In the rows, zero is written as 128.
The same turns and mirrors carry the whole set onto itself and the rows of a family onto each other. Which other rows belong to the same family as each row named below? List them in the order they appear above.
These 32 rows form 8 families of 4 rows each.
tunu: [134 170 120  99 110 137 104 150 121 141 141 163 117 117 112 151 128]
Levak: [136 129 153  89 128 147 129 130 145 130 133 145 162 124 123 153  98]
pipo: [137 143 115 114 116  96 118 125 116 122 122 157 153 126 118 166 146]
nepaz: [107 173 108  98 142 118 125 156 135 128 128 169 137 136 146 145 118]
Vobud: [153 139 105 110 123  94 109 125 124 118 121 138 149 142 114 168 124]
delo: [159 125 111 109 137 111 147 154 163 123 150 147 113 137 127 143 111]
Bes: [143 115 118 127 136 124 125 117 117 115 130 138 153 132 135 148 130]
givov: [119 156 120  96 127 137 105 136 106 126 131 160 136 116 142 128 126]
muniv: [121 161 120  98 111 134 120 156 127 132 132 184 121 109 120 155 111]
Ruz: [124 150 110 118 128 103 125 126 118 113 131 149 160 128 129 168 148]
nuge: [130 146 101  98 148 127 128 164 164 110 154 135 140 141 135 153 101]
Gubuv: [120 169 109  96 127 125 119 157 134 124 163 171 132 110 140 137 127]
dase: [163 127  97 103 126 107 119 151 153 129 147 164 115 153 122 147 125]
lare: [148 124 160  90 134 135 120 129 146 131 131 144 142 115 110 166 123]
savod: [116 164 115  92 111 123 117 145 121 133 155 176 141 124 131 133 104]
tufo: [166 128 114  95 135 118 125 149 171 108 159 154 128 135 122 137 118]
vulik: [153 130 139  89 123 151 123 155 155 147 120 154 136 117 121 159 120]
fedo: [170 129  93 110 130 104 122 149 157 120 149 150 136 137 127 143 107]
Lagi: [125 151 123 119 149  99 119 127 116 144 130 136 151 136 139 162 122]
pudu: [119 166 104  89 111 118 125 167 131 131 146 155 113 115 122 148 117]
vuv: [148 142 156  94 134 148 123 137 148 133 120 159 129 113 117 155 105]
pepo: [128 107 132  89 133 158 123 149 140 121 145 147 136 116 134 149 107]
Veri: [150 139 152  91 137 131 132 139 145 145 114 128 137 114 125 155 117]
tubap: [153 127 118  95 153 114 129 144 167 110 165 152 132 142 136 140 120]
faf: [132 146 117 120 119 107 126 112 115 114 131 149 164 145 118 156 120]
Revu: [134 159 112 110 123 100 128 129 122 115 108 139 135 140 115 162 138]
nofev: [162 144 110 124 119 120 121 128 134 119 116 139 146 141 109 164 142]
valu: [148 125 108  97 132 114 135 141 160 112 157 164 144 153 133 132  99]
Dekub: [132 129 157  85 145 135 125 132 145 130 131 141 154 117 128 169 127]
Tola: [130 167 105  94 111 121 118 161 136 125 147 180 130 108 130 136 128]
bel: [132 125  91  92 136 120 114 145 137  98 148 158 127 152 138 131 121]
kamov: [127 136 146 118 155 140 136 136 145 129 147 133 136 127 125 168 104]

Which other rows belong to the same family as valu? Levak, savod, faf
Which other rows belong to the same family as fedo? Vobud, muniv, vuv
Which other rows belong to the same family as bel? Bes, givov, pepo
Which other rows belong to the same family as lare? pipo, tufo, Tola
Which other rows belong to the same family as Ruz? Gubuv, tubap, Dekub

The same turns and mirrors carry the whole set onto itself and the rows of a family onto each other. Which other rows belong to the same family as each row named below? List them in the order they appear above.
These 40 rows form 5 families of 8 rows each.
Bozu: [100 164 134 135 122 125 105 116 136 126 110 106 148 139]
Veno: [117 136 135 159 154 125 111  94 117 144 148 135 140 149]
Budu: [141 129 110 139 131  88  91 109 122 128 111 120 125 140]
Zud: [142 128 160 132 118 125 123 125 121 157 139 135 146 142]
Beg: [135 140 137 139 135 137 124 128 123 135 125 147 165 111]
sev: [134 127 132 158 140 130 101 117 132 136 153 139 112 115]
musul: [150 145 141 138 129 138 119 148 113 152 130 136 140 128]
dogu: [141 155 137 123 140 131 112 130 129 138 137 155 134 121]
medo: [138 145 130 150 133  84 102 108 133 148 104 136 117 153]
nebuk: [118 109 134 142 143 128 131 112 113 144 150 128 132 141]
bila: [129 151 123 131 107 124  84 118 114 119 113 122 120 155]
topom: [129 136 126 161 120 102 117 134 143 132 113  96 154 137]
foro: [145 117 129 130 122 119 123 121 109 168 124 131 154 142]
munu: [129 148 131 170 134 144  96 132 127 142 149 135 139 123]
geti: [126 149 122 146  97 130  93 126 124 130  96 129 136 158]
Duv: [134 146 135 138 129 137 123 136 142 149 118 162 145 122]
lif: [132 128 115 140 117  94 125 123 147 127 122  98 136 134]
rin: [110 150 128 150  94 125 106 121 127 151 103 108 148 145]
Falan: [127 130 111 163 120  98 120 109 158 130 112 112 132 144]
damor: [128 152 137 160 115 120  87 109 119 109 106 123 125 152]
fotut: [132 111 154 137 131 133 132 110 108 146 125 129 140 126]
zenid: [131 105 123 152 123 140 121  98 106 136 138 129 119 144]
dida: [127 143 104 147 135  98  85 110 132 137  97 135 132 145]
nugo: [109 149 123 143 117 126  94 130 108 149 106 128 121 162]
tanas: [148 163 128 129 126 125 117 127 145 156 136 137 140 123]
gumu: [126 131 124 146 127  98 139 112 154 125 102 124 125 121]
Kadiv: [150 124 158 159 126 118 132 103 125 138 134 139 152 142]
tar: [135 116 155 146 122 122 134 112 129 161 121 149 150 146]
dus: [124 172 116 143 118 113  98 107 122 133  99 135 131 154]
fibe: [114 114 127 164 144 129 124 101 126 151 139 144 123 153]
zif: [134 129 142 160 144 129 131 101 126 133 149 128 110 138]
Redug: [113 127 102 158 117 112 133 115 131 129 102 108 145 132]
neta: [125 145 124 142 131 140 105  95 139 134 144 135 111 113]
tano: [101 129 129 150 101 136 119 132 133 135 103 113 127 121]
tilug: [132 154 135 144 156 126  99 118 127 154 142 134 121 116]
zes: [118 139 126 164 138 141  97 122 139 148 137 150 120 122]
dek: [131 124 115 153 143  95 104 112 115 117  97 121 143 140]
zibul: [ 99 131 127 137 105 126 119 106 141 131  97 112 147 139]
Mivad: [138 138 113 168 120  96 103  96 135 125 100 127 123 129]
pilad: [108 144 131 122 101 125 108 119 135 129 116 100 139 132]

Which other rows belong to the same family as neta? medo, foro, zenid, nugo, tanas, gumu, tano
Which other rows belong to the same family as tilug? musul, rin, fotut, dus, zif, Redug, Mivad
Which other rows belong to the same family as pilad? Budu, bila, Duv, lif, tar, fibe, zes

The same turns and mirrors carry the whole set onto itself and the rows of a family onto each other. Which other rows belong to the same family as each row named below? List them in the order they appear above.
These 32 rows form 4 families of 8 rows each.
Vep: [143 121 143 133 142 146 130 118 149 154 102  90 116 121 103 132]
nisa: [122 116 152 149 107 122 120 144 142 112 133  85 131 103 132 119]
Noz: [140 107 151 138 107 127 107 142 139 121 145  77 132 108 127 124]
Lik: [135 118 149 127 112 164 106 142 133 124 139  95 136 110 143 133]
seli: [148 147 121 128 129 126 142 134 140 119 112 128 111 146 139 114]
Lerim: [154 144 109 137 120 115 131 132 125 108 131 123 113 138 139 114]
zile: [130 119 144 142 128 129 129 126 151 144 100  94 105 126 104 133]
vasok: [154 130 121 110 157 122 140 137 112 126 112 106 130 117 124 149]
loso: [151 151 109 141 119 148 123 127 118 125 118 127 124 125 144 100]
gozed: [162 153 115 121 125 151 115 125 113 119 116 122 123 123 147 115]
guku: [148 114 142 141 120 129 117 121 151 150 113  86 106 125 102 119]
tugem: [152 123 137 146 118 147 103 114 140 154 116  80 115 114 107 113]
darob: [156 140 102 142 149 115 133 132 103 122 133  96 138 106 120 126]
Fusib: [154 137 115 137 144 113 136 128 105 116 122  95 148  91 129 111]
zeni: [139 133 111 139 151 110 139 131 109 125 121 113 147 100 114 113]
Kikug: [145 139 121 123 125 120 134 144 135 107 119 140 122 135 136 115]
bot: [143 112 152 123 115 142 104 145 140 128 142  79 126 117 127 142]
mafom: [139 134 132 158 120 154 107 120 134 146 107  84 122  98 111 112]
Tuvo: [131 125 155 121 128 156 103 142 141 123 136  87 143 103 125 137]
meti: [125 101 154 133 116 125 119 148 145 117 134  99 139 101 119 125]
Zab: [148 136 125 128 122 108 142 124 130 109 114 124 115 135 143 108]
sobor: [145 138 117 119 160 137 137 144 108 130 126  99 144 111 128 147]
Tovet: [133 108 158 132 109 128 127 148 154 110 135  96 131 114 136 124]
dito: [158 137 106 129 156 113 140 138 114 123 128  99 128 119 116 144]
funuf: [140 123 146 130 128 145 118 125 161 143 101 105 112 122  99 122]
fosul: [131 126 140 149 119 149 109 111 141 146 113  99 127 109 107  98]
Fipit: [132 123 148 125 118 158 104 150 135 126 127  92 123 113 133 152]
ligir: [144 117 133 157 124 142 123 117 139 149 107  89 127  97 105 103]
kup: [146 128 115 139 147 108 148 146 115 117 126  99 148  97 124 120]
vobif: [153 148 116 117 166 130 135 138 118 126 114 109 141 112 112 136]
geza: [159 154 106 131 124 139 119 130 118 114 132 120 116 137 142 122]
ran: [143 158 118 127 128 144 117 128 118 113 129 128 135 127 146 106]

Which other rows belong to the same family as zeni? Kikug, Tuvo, meti, funuf, fosul, vobif, ran
Which other rows belong to the same family as loso? Vep, Lik, seli, sobor, Tovet, ligir, kup
Which other rows belong to the same family as geza? Noz, Lerim, guku, tugem, darob, bot, dito

